Each named turn below is shown by a few rows before and after it. Which turns, in which order, take the first row of each later pair to the second? The first pair is answered.
S:
[  3  -6   1   9  -1  -2   0 -12   1   0  -6   6   2  10 -10   1   6  -5
  -6  -3   4   1  -3   7   4   7  -3   4  -7   6  -8   1  -2   6   5] => [ -3  -3  -4   6  -2  -9   2 -13  -6   8   1  -5   9   6  -5   2  12  -3
   1   4   0   0   5   6   5  -1   6   4  -7   9  -3   1  -2   0   3]
[ -2  11   4 -16   8   1  16  12   3  -8  12  -4   1  -4  11  15  -7  -1
   4   2  -2  10  -8   8 -13 -17  -1  -7   1 -14  -4   2   4  -6  -3] => [  3   2   4 -11   7   7  13  10   8 -10   9   1  -5   3   6  20 -10  -5
  -1  -6  -5  11 -11   6 -15 -10  -4  -4   2 -12  -6   0   2  -1  -5]
[  2   0   0   8   0   9   7   9  11 -13  -5   3  -3  -8   2   6 -19   8
   4  -7  -9   5 -11 -13  -2   0   2  -3  -2  -4   2   0  -3   8   2] => [ -1  -2  -7  11   2   5  10   8   4  -8   7  -7  -2 -11  -2  11 -14   4
   7 -12 -12   2  -6  -6   1   3   5   1  -6   5   4  -3  -5   6  -3]
[  6  -5  -5   5   2  10   0  16   4  -9  21 -16 -11  -6  -9  -1 -12  -1
  -6 -19  -8   5  -7  -7  -6  12   0   1  -3  -4  -7  17   1   2  -2] => [ -2   7  -8  -2   3  -1   3  17  -5   3  24 -24   0 -18  -2  -6  -9   0
   3  -4  -6   0   3  -6   0   0   9  -2  -3  -3  -1  20   2  -3  -1]
Z:
[ -6  12  -3   2   5   1   1   2  11   8  -9   2   8   2  -2  -2  -1 -11
 -22  11   1  13   1  -9   4 -15  -8  -9   1   7  -9   4   6  13  -3] => [ -4   9  -5  -1  10   5   4  15   7   2   4  -1   1  -7   3   1  -5 -10
 -19  -1  -8  13  -3  -7   1 -11   1 -11  -6   3  -7   9   7  14  -7]
[  4   4   4   1   9  12  -6   2   5   8  10   1 -11  -3   0   3  -3  -7
  -6 -19  14   3 -17   0  -1  -1 -28  -6   9 -15   3   1  -5   7  11] => [  5   6   3   2   9  11  -8  -2   8   8   8   2 -11  -1  -2   2  -4  -7
  -7 -15  13   2 -15   0   1  -2 -31  -4  10 -12   2   2  -3   6  12]
[  1   2   8  -1   1   6  -1   7   4  -6  -6   1 -10  -1  -2 -10  -2   3
   3 -10  -6  -1  -3   9   3   5  -2   5  -1  -7  -3   6   1   6   4] => [-1  0  7  2 -2  3 -2  0  6 -2 -8  2 -7  3 -6 -9  5  3  2 -5  0 -2  0 10
  5  5 -7  6  0 -4 -2  2 -1  3  6]
F:
[ -9   1 -12   7  -2 -12  -4  -7  -9   7   9  -9   7   1   1   4   9   6
  -3   6  -3  -6   4  15   7  -1  -3  -1   0   6   3  -1  -1  -1  -6] => [ -3  -6 -12  11  -3  -8  -3 -10  -6   7   6  -6   2   5  -4   6   8   4
  -7   0  -1  -6   3  17   6   6  -8   2  -2  10   2   0  -4   1  -6]
[  7  -6  -6  -4   1  19  -1   6  -8  -2  -6  14   1   0  10 -13 -10   9
   5  -9   0  -5   8  -4   1  -3   7  -6  -4 -28   3  -1   5   2   2] => [  9  -4  -5  -3  -2  17  -4  -3  -7   2 -16  18   5   6   6 -16  -7   7
   2  -3   5  -7   8  -6   4  -7   1  -5  -1 -25   1  -1   3   3   4]
[ 1  5 -1 -6  3  6  1  7 -3 -2  2 -2  1 -5  6  0 -2  4  7 -2  0  3 -3 -3
  0 -3  7 -7  0 -4  3  3  4 -4  0] => [  2   3   2  -4   0   4  -4  -3   4  -1 -10   7   4   5   0   0   1   0
  -1   2   5   4  -2  -2   4  -2  -5  -3   5   2   2   0   5  -1   2]
[ -1  -6 -14   5  -2   0 -12  -5  -7   8   0   1  -2   1  -9  -5  -1 -12
  -1  -9   5   0   3  10  -1   9   6   6 -18   8  -4   1   2   3  -5] => [ -6   0 -14   4  -1  -5  -7  -1 -10  11   3  -5   7  -6   2  -7  -1  -6
   5   1   6  -3   3  10   1  -2  14   0 -15   5  -2   4   4   0  -4]
Now pairs of rows:
(2 to 3 turns a pair)
[ 10   3  15  -4   0  -7   8  16  -7 -22   8  13 -14  -1  28  -8  -7   5
   1  -1 -10  12 -15  -1  13   6  18 -14   8 -13   2   6  21   5  14] => [ 15  -6  16   1   0  -1   3   9  -1 -24  -1  22 -17  11  16  -5  -6   2
  -7  -9  -6  15 -20   0  15  17   7  -7   9  -8  -2   2  21   9  16]  F F
[ 11 -15   3   7  -3  -4 -12  -4  12  -2  -7  10   3  17 -20   5  13  -5
 -17   0   3  10   2   3  -2  16 -15  15 -10  12   4 -16   8  -3 -10] => [  5 -13  -7   8  -2 -11  -7   0  -1   7  14 -10   6   3 -15   6  18  -3
  -6  -3  -8   7  10  14  -2  15   0  15 -15  19  11 -14   5  -8 -16]  S F
[-17  12  -6 -16   2  -6   2  11  -1  11   3 -11  16  -9   6 -18  -8  -3
  12   7  -2 -12  15  -6   0  -7  -3 -13  -4  -6   1  15  15  -2  14] => [ -6   4   2 -13   5  10   1  21  10  -8  -5   2  -2   0   6 -13 -20  -5
   3 -10  -6  -3   3 -14  -6   4  -7 -14  -3 -18  -3  15  16   7  12]  S F
[ -6   5  -1  -3   5   5   4  16  -5   1  12 -12   2 -16  13  -2  -6   3
  13   4  -5  -2   2  -5  -4  -5  17  -8   0 -13   6   6  -1  -1  -2] => [  2  -9   3  13  -4   5 -10 -15   6   4  -7   3   0  11 -19   4   8 -10
  -9   3   7   2   3   4   1   9 -12  12   2  11  -4 -10  -6   5  -1]  F S
[ -8  18   0  -6  -5  -3  -3   6   3  -3   0  -7   2   2  11 -11  -3  10
   1  15   5  -6   5  -9  -2 -16   1   3  -3 -11   6   6   0  -2   9] => [ -4  14   3  -4  -9  -2  -7   0   8  -1 -11   1   3  12   5  -8  -2   9
  -8  16  10  -4   1  -6   0 -14  -8   6  -1  -7   0   2  -2  -2   9]  F F F
[-11  -6  -4   9 -12  -9 -13 -10  -9   7   5  -2   6  16  -2   5  13 -26
  -6   2   6   9  14   4 -13  -7   2  10   6   2  11  -3  -9  -2  -4] => [-12  -2  -6   5 -10 -14 -11  -6 -13  11  11  -9   9   9   3   2  11 -23
   0   7   0   8  16   3 -15 -11  10   6   5   2  12   1  -6  -2  -4]  F F
[  2  -9  -7   6   4   8  -7  -2  -7  -8  10  -3 -15  -8 -11  13  -6 -10
  -8 -17 -10  12   8   2 -12  13   6   0  -2  12  -6  -9  -2   4  -1] => [ -8  13  -9  -5   1 -12  -5  -9 -15   9   4  -9  10 -20   0  -1   5  -4
   3  14   2   2  22  -1  -5 -12  12  -6   3   7  -3  -3  -1  -6   8]  S Z Z
[  1  -2   5  -4   3   7   8   9   4 -14  -1   3  -9   5   7  -2 -10   6
  -1  -5  -5   5  -5  -8  -4  -4   4  -8   0 -10  -4   9   0   4  -1] => [  5  -3   8  -4   1   9   5   3   8 -11 -10  11  -7  11   2  -5  -8   2
  -6  -3   0   4  -7  -5  -2   0  -4  -4   1  -9  -6   3   2   5   3]  F F
